128 stands for zero in the data rows.
Some points, one per row:
[110 154 156 169 101 168  79 185 109 127 115 119 134 122 198  98 128 147  83 153  98  74  98 142]
[ 92  80 241  97 148   6 182  42  96 230 158 140 214 133 135 182  44 163 180 198 124 104  79  71]
[142 121 128 138 126 136 118 160 129 105 129 147  93 143 116 122 139 110 110 116 136 117 151 136]
[ 98  89 244 100 123  10 150  66  99 224 182 121 240 138 162 174  66 140 179 214  99  80  75  69]
[144 118 127 139 123 138 124 159 133 105 132 142  92 137 121 128 140 110 107 120 140 120 155 143]
[147 192  49 118 129 185  87 127 151  85 104 119 111 122 105  92 145 111 123  73 134 173 133 160]
[146 114 127 135 118 144 122 178 124 108 132 133  99 138 125 128 150 106 117 129 134 112 158 140]
[132  63 123 137 122 131 181 170 136 102 128 113  95 132 111 153 177 103 112 131 136 120 171 129]
[140 103 122 137 131 140 136 165 127 105 125 135  89 141 113 137 149 112 115 122 143 121 153 143]
[143 180  40 121 106 180  86 154 153  92 137  98 137 118 133  99 185  93 129 104 109 150 138 151]
[144 116 128 130 119 139 106 173 128 109 132 129  99 140 134 132 152  99 114 135 124 106 158 137]
[153 203  41 116 125 184  77 126 154  85 115 122 115 123 117  84 149 112 133  80 128 164 136 156]
[151 125 129 135 115 142 110 171 127 105 138 136  99 140 126 128 148  99 113 129 131 109 154 136]
[112 142 162 174  99 163  93 183 108 125 125 119 137 123 194 105 139 148  85 157  89  73 101 133]
[148 164  39 120 147 177 138 105 154  94  95 131  87 112  85 101 149 127 129  71 155 195 142 146]
[132  58 124 139 123 134 192 166 137 104 127 118  84 132 106 158 168 110 113 124 146 133 172 123]
[116 151 161 173 101 170  79 186 108 126 114 118 132 124 196 105 133 151  91 154  92  76 100 138]
[144 160  39 122 139 182 130 114 155  85 106 125  98 111  93 103 157 123 124  78 146 188 142 150]
[ 97 208  73 145 133 215  71 134 148 108 102 115 136  73 169  55 125 160  82  87  75 137  86 152]
[104 147 155 174 107 166  97 181 108 125 107 121 131 117 190 101 131 158  83 152  99  78  99 137]
[145 187  43 123 144 180 119 104 152  87  93 134  94 118  85  95 142 133 132  61 147 194 140 161]
[142 171  45 122 134 178 120 118 158  88  96 129  95 114  91  97 148 121 130  69 148 187 143 147]
[149 126 131 131 130 142 112 158 124 108 123 144  95 137 119 125 139 110 119 119 137 122 155 144]
[143 173  40 121 131 179 110 126 152  88 109 120 104 110 103  97 160 116 124  73 133 174 141 153]
[148 191  42 125 113 180  73 143 147  85 127 103 123 114 120  90 172 102 129  99 119 155 140 153]
[ 92  91 246  98 140   6 157  51  97 222 171 134 218 140 148 176  46 157 181 202 119  95  78  75]
Then 39 other points, each followed by its number:
[143 174  40 117 133 182 107 118 152  92 109 120 100 119 100  96 157 118 122  82 146 181 139 150] 0
[ 95  87 247  97 127  11 152  61  93 222 176 132 232 139 152 179  56 149 179 212 113  77  76  77] 1
[153 200  38 117 127 182  78 122 154  87 118 125 114 123 112  92 154 115 132  86 132 165 130 156] 2
[145 119 133 136 126 137 114 170 124 104 134 135 100 141 123 132 143 109 114 121 132 115 156 140] 3
[135  86 122 135 134 136 171 154 135 104 117 128  79 133 101 143 148 118 112 111 156 141 162 130] 4
[135 156  40 122 148 174 143 106 154  86  87 129  86 112  78 103 147 137 131  60 156 193 141 146] 5
[149 125 132 133 114 137 104 167 127 103 138 134  98 141 130 127 144 106 110 125 130 115 154 140] 6
[143 109 125 140 120 138 130 173 132 109 138 135  97 137 127 134 153 100 114 126 134 115 164 134] 7
[ 86  80 245  96 138  10 173  51 101 226 168 129 226 135 148 180  57 153 177 205 119  98  77  64] 8
[ 91  74 240  97 143   6 180  45 101 230 163 135 222 141 142 181  52 167 182 196 123 101  76  70] 9
[145  97 119 136 132 134 146 164 134 106 121 132  87 134 119 134 154 116 115 118 143 130 159 141] 10
[141 107 124 141 132 140 145 153 129 105 119 140  89 141 110 140 147 113 115 123 140 124 156 141] 11
[145 105 127 137 139 140 142 152 127 102 119 152  80 139 108 129 136 116 115 110 145 130 161 138] 12
[139 154  32 122 139 178 153 109 156  91  93 124  86 106  83 109 152 135 125  65 157 193 146 144] 13
[137  91 130 136 102 141 125 186 128 102 146 112 109 138 140 141 177  87 114 141 115 102 160 129] 14
[136 146  30 124 135 175 153 113 160  96  93 111  91 110  87 110 166 128 124  72 150 194 151 145] 15
[ 90  78 238 101 146  10 182  40  98 230 164 139 215 135 134 180  47 170 180 196 128 103  73  76] 16
[ 87  81 243 100 126   7 168  62  98 224 176 125 231 132 151 182  65 151 180 213 113  85  77  73] 17
[139 106 127 137 129 139 130 165 134 103 128 137  92 141 119 138 150 108 115 121 139 120 164 136] 18
[146 124 131 135 121 138 107 169 123 112 137 135  99 140 132 127 151 103 112 128 129 113 151 144] 19
[144 103 127 139 136 142 135 154 128 108 118 147  83 137 112 133 137 122 120 114 147 129 158 139] 20
[ 96  91 245 107 122   8 147  61 100 224 183 119 239 137 163 175  64 143 176 215 102  83  73  69] 21
[ 91  85 243 104 122   7 157  62  94 229 175 125 232 137 156 179  69 147 184 214 112  93  74  71] 22
[145 178  38 123 142 179 111 118 153  92 103 126  92 120  94  99 147 128 126  64 145 191 139 151] 23
[136  84 121 139 143 136 178 153 129 102 107 141  76 131 101 143 144 130 110 109 154 140 169 131] 24
[145  97 126 138 142 145 164 145 135 101 108 153  72 137  99 139 136 126 110 105 160 139 168 133] 25
[142 115 129 134 125 139 120 173 124  96 129 133  96 137 124 132 146 107 116 126 135 117 163 142] 26
[145 187  40 117 131 183  92 125 155  83 110 126 103 123 110  89 147 122 122  74 136 176 139 153] 27
[111 146 162 173  94 167  92 185 113 128 116 108 135 123 197 101 137 148  86 157  89  76 104 135] 28
[141 173  40 119 127 178 113 125 157  80 112 109 109 113 107 104 172 120 128  81 132 176 134 147] 29
[111 145 155 170  95 163  86 186 111 122 121 113 138 115 196 110 132 148  90 152  90  74  99 136] 30
[145 165  37 124 147 180 123 107 154  92  98 123  88 116  84 100 147 128 131  67 152 190 147 149] 31
[ 92  80 242  99 142   8 176  48  94 227 161 139 218 135 139 180  51 161 180 202 128 104  76  69] 32
[142 107 133 136 143 138 149 146 128 107 108 148  74 135 110 138 137 123 112 106 154 136 162 136] 33
[141 178  40 120 133 182 103 123 156  84 107 112 105 116 109  93 157 113 126  76 138 173 134 150] 34
[ 96  83 242 102 122   7 157  66  98 224 184 123 236 139 154 180  71 141 177 217 108  82  76  68] 35
[ 91  84 238  95 139   8 175  41  99 226 163 136 227 137 143 180  47 164 185 194 121 100  79  76] 36
[109 150 150 171 100 170  83 184 110 130 126 109 141 125 201 105 141 147  84 157  93  64 103 134] 37
[146 193  44 121 136 184  92 116 149  85 108 129 100 115 104  86 138 116 123  67 134 176 135 160] 38
Which of these numbered points is nearest to each point below, looking only along the 2 directions in which the first points spread most? Its number follows each.
[118 157 157 174 104 170  82 184 110 124 119 120 130 124 197  98 127 155  85 153  94  73  93 138] > 37
[152 199  40 120 128 179  75 123 147  90 113 119 106 119 113  90 150 109 131  81 130 168 135 154] > 2
[147 169  37 116 147 179 138 104 145  91  92 127  94 110  86 104 150 132 130  66 152 191 148 151] > 15
[142 177  44 123 117 181  99 132 156  92 118 108 114 116 117  95 162 107 125  93 120 163 136 150] > 2
[144 125 133 135 129 145 131 156 127 106 118 149  86 139 115 128 132 119 113 112 143 126 158 143] > 18
[148 121 128 140 128 138 120 158 135 109 128 148  90 137 119 129 136 112 115 119 137 121 160 140] > 18
[151 125 134 134 112 142  92 179 121 101 144 121 109 143 144 127 154  99 113 138 121 100 148 140] > 14
[142 188  43 122 125 174  88 129 155  93 114 114 110 119 104  98 163 110 122  84 129 167 135 156] > 2
[155 194  46 123 137 181  80 113 148  89 101 132 103 119 101  91 138 126 128  73 136 179 137 154] > 34
[114 142 161 170  98 165  88 186 113 127 123 114 133 121 194  98 143 148  86 155  87  72 103 141] > 28
[147 104 122 139 135 144 144 150 131 105 117 148  77 142 105 133 135 121 115 114 146 126 158 136] > 12
[109 143 162 173 104 165 101 170 111 125 112 124 127 120 188 105 124 158  78 145 100  83  99 137] > 30
[133  90 125 141 135 141 169 158 134 102 119 137  85 129 112 148 153 116 118 118 151 133 166 133] > 33
[147 123 127 137 123 142 110 168 126 101 132 137  94 147 128 132 146 101 113 125 136 113 159 141] > 26
[140 168  44 123 146 175 135 105 155  94  91 127  87 115  87 101 147 132 129  64 153 194 141 153] > 15
[148 185  40 119 137 186 100 109 157  89  99 133  91 118  93  99 142 130 125  70 145 183 139 157] > 23
[142 107 127 141 141 137 153 146 134 101 111 145  72 134 100 137 130 118 119 112 148 140 163 137] > 4
[134 153  30 127 121 180 129 132 164  85 116 103 110 113 106 103 176 110 133  89 127 168 148 149] > 29
[ 93  82 246  97 139   7 167  55  95 226 173 127 231 132 149 183  57 155 184 200 118  95  78  71] > 8
[ 88  79 239 101 135   9 169  52  97 232 174 127 227 134 143 178  60 154 176 208 120  96  73  70] > 8
